One turn moves every row onto another: examples first, then more rows asked:
q349: [ 0.98  0.86 -0.28  2.40 -0.57 -1.95  1.62  0.47  1.74  0.80  4.14 -0.38
 -1.73 -0.46  2.64 -5.30  0.12  1.12  0.80 -0.02  0.74 -0.37  0.94  0.04
 -1.98  1.65 -1.46 -3.40  0.93 -0.48  1.42 -2.04  4.58 -0.67 -2.22]
q646: [ 0.81 -0.84 -0.91  0.92  1.27  0.29  5.05  2.31 -2.25 -1.06  3.70 -1.35
 -3.95  0.75 -0.33 -0.49  0.08 -1.68  0.50  3.22  0.99 -0.19 -0.77 -2.05
  1.07 -3.35  0.00 -0.13  0.22  0.57 -3.50 -0.82  1.81 -1.32 -1.72]
q110: [ 0.56  0.67  3.63  1.84 -0.30 -0.26  1.05  2.54 -0.84 -2.09  3.79 -1.02
 -1.24  2.06 -2.29  0.81 -0.69 -1.38  2.11 -1.56 -2.01  1.69 -0.98  0.83
  1.25  0.88 -0.83 -0.45  1.49 -3.84  0.00 -1.88  4.39 -1.09 -0.29]
q55: [-2.20 -0.65 -2.09 -4.30 -1.10 -0.42 -0.58  1.73  0.04 -0.16 -0.34  0.77
 -0.18 -0.65  1.02  0.93  0.31  1.13  1.54  4.54  2.08 -2.93  1.58  1.80
 -0.19 -1.00  0.45 -0.94 -3.18  2.88  2.73  1.60  0.32  1.39  2.70]
q297: [-1.74 -0.76 -0.15 -2.64 -0.42 -1.31 -0.25 -0.82  1.88  0.22 -2.12  0.83
  1.10  1.64 -1.72 -1.86 -0.53  3.11  0.93 -1.66  1.19  1.86  3.61 -0.33
 -2.08  2.36  3.35 -0.01 -0.91  1.63  2.58 -2.61 -0.53 -3.55  0.79]
q668: [-3.07  0.54 -1.20 -3.04  1.12  0.12 -1.84  0.91 -0.15 -2.96  1.39  1.94
 -1.24 -3.01  1.52  1.87 -0.99  0.55  0.30  2.15  0.50 -0.61 -1.45  2.42
  1.12  1.54  1.83  0.78 -3.84  0.13 -0.93  1.23 -1.07  2.80  2.42]
q59: [-2.01  0.16  0.26 -1.71  0.89 -1.99 -1.06 -2.74 -0.59 -0.78 -1.79 -0.90
 -0.50  1.32 -0.53  1.48  0.86  2.47  0.01 -1.62  0.30  1.65  1.02 -1.02
 -0.65  3.51  4.02  1.19 -0.47  1.00 -2.97 -3.33 -2.09 -2.18 -2.23]
q252: [-1.34 -1.68  2.37  2.46  0.01  1.88 -1.87 -1.73  0.31 -0.62 -1.51 -2.13
  1.57  0.96  1.45 -0.40  2.58 -0.22 -4.75 -1.63 -1.53  2.82 -0.12  0.86
  2.59  1.66  0.26 -2.74 -0.42  1.74  1.66 -0.22 -1.93 -1.23  1.76]
q417: [-1.97 -2.89 -0.35  1.78  1.47  1.98 -1.98  2.11  0.05  0.45 -2.11 -1.77
  3.34  2.99 -2.92  0.33  1.31 -0.75 -2.71  1.74  0.93 -0.19  2.86  0.52
  3.16 -0.77 -0.29 -0.95  0.77  2.06  3.04 -1.20 -0.10  0.06  1.27]
q327: [ 1.04  1.07 -1.98  3.25 -1.25 -1.26  1.46  0.44  1.40  1.51  4.06 -0.82
 -2.09 -1.59  2.74 -3.91 -1.07  1.20  1.91 -0.57 -1.60 -0.92 -0.41 -0.65
 -0.32  1.16 -0.35 -1.64 -1.23 -2.18 -0.34  0.19  2.47 -1.77 -2.96]
q923: [ 0.34  1.89 -0.42 -2.02  1.76 -0.70 -1.22  0.16  0.21 -3.10 -1.67  0.28
 -1.17 -1.27  0.63  3.65  0.49  0.20 -1.38  4.98 -0.31  0.06 -1.62  2.51
  1.59 -0.39 -2.04 -0.48 -0.89  1.72  0.57  0.35 -1.57  1.68  4.28]
q100: [-0.29 -0.79  0.29 -4.77  0.42 -2.23 -0.95 -4.24  0.62 -0.48 -0.50 -0.68
 -0.83 -1.59  2.57  0.40 -2.13  2.54 -2.80  0.70  1.39  1.53  1.09  0.37
 -1.71  0.37  3.06 -0.33  0.48  1.18 -0.57 -1.64 -2.06 -3.36 -0.50]
q976: [-2.22 -2.29 -0.94  3.66  1.18  2.00 -2.02 -0.74 -1.52  1.69 -1.31 -1.16
  3.22  0.16 -0.48  1.62  1.82 -1.07 -4.43  0.46 -1.47 -0.45 -2.39  0.54
  2.26 -1.04  0.95 -0.39 -1.48  0.37 -0.02 -2.05 -0.84  1.01  0.36]
q366: [ 0.65  0.44  0.46  1.00  0.64 -0.52  4.44  2.10 -0.21 -2.11  4.15 -1.74
 -3.44  0.80  0.65 -2.89 -0.44 -0.26  0.67  4.19  2.57 -1.10 -0.71 -2.04
  0.13 -3.50 -0.21 -0.79  1.84  2.86 -0.49 -2.11  3.13 -0.37 -0.87]
q656: [ 1.79  0.99  5.53  1.44 -0.24  0.06  0.97  2.50 -0.12 -1.74  2.98 -0.48
 -0.58  2.04 -2.20 -1.71 -0.49 -1.83  1.34  0.76  0.47  1.59 -0.55 -0.99
  0.39  0.19 -1.84 -1.94  1.85 -1.18  1.37 -2.62  5.59  0.19  0.15]

q327 turns into q646
q349 turns into q366
q297 turns into q55
Now find these:
q976 turns into q59
q252 turns into q100

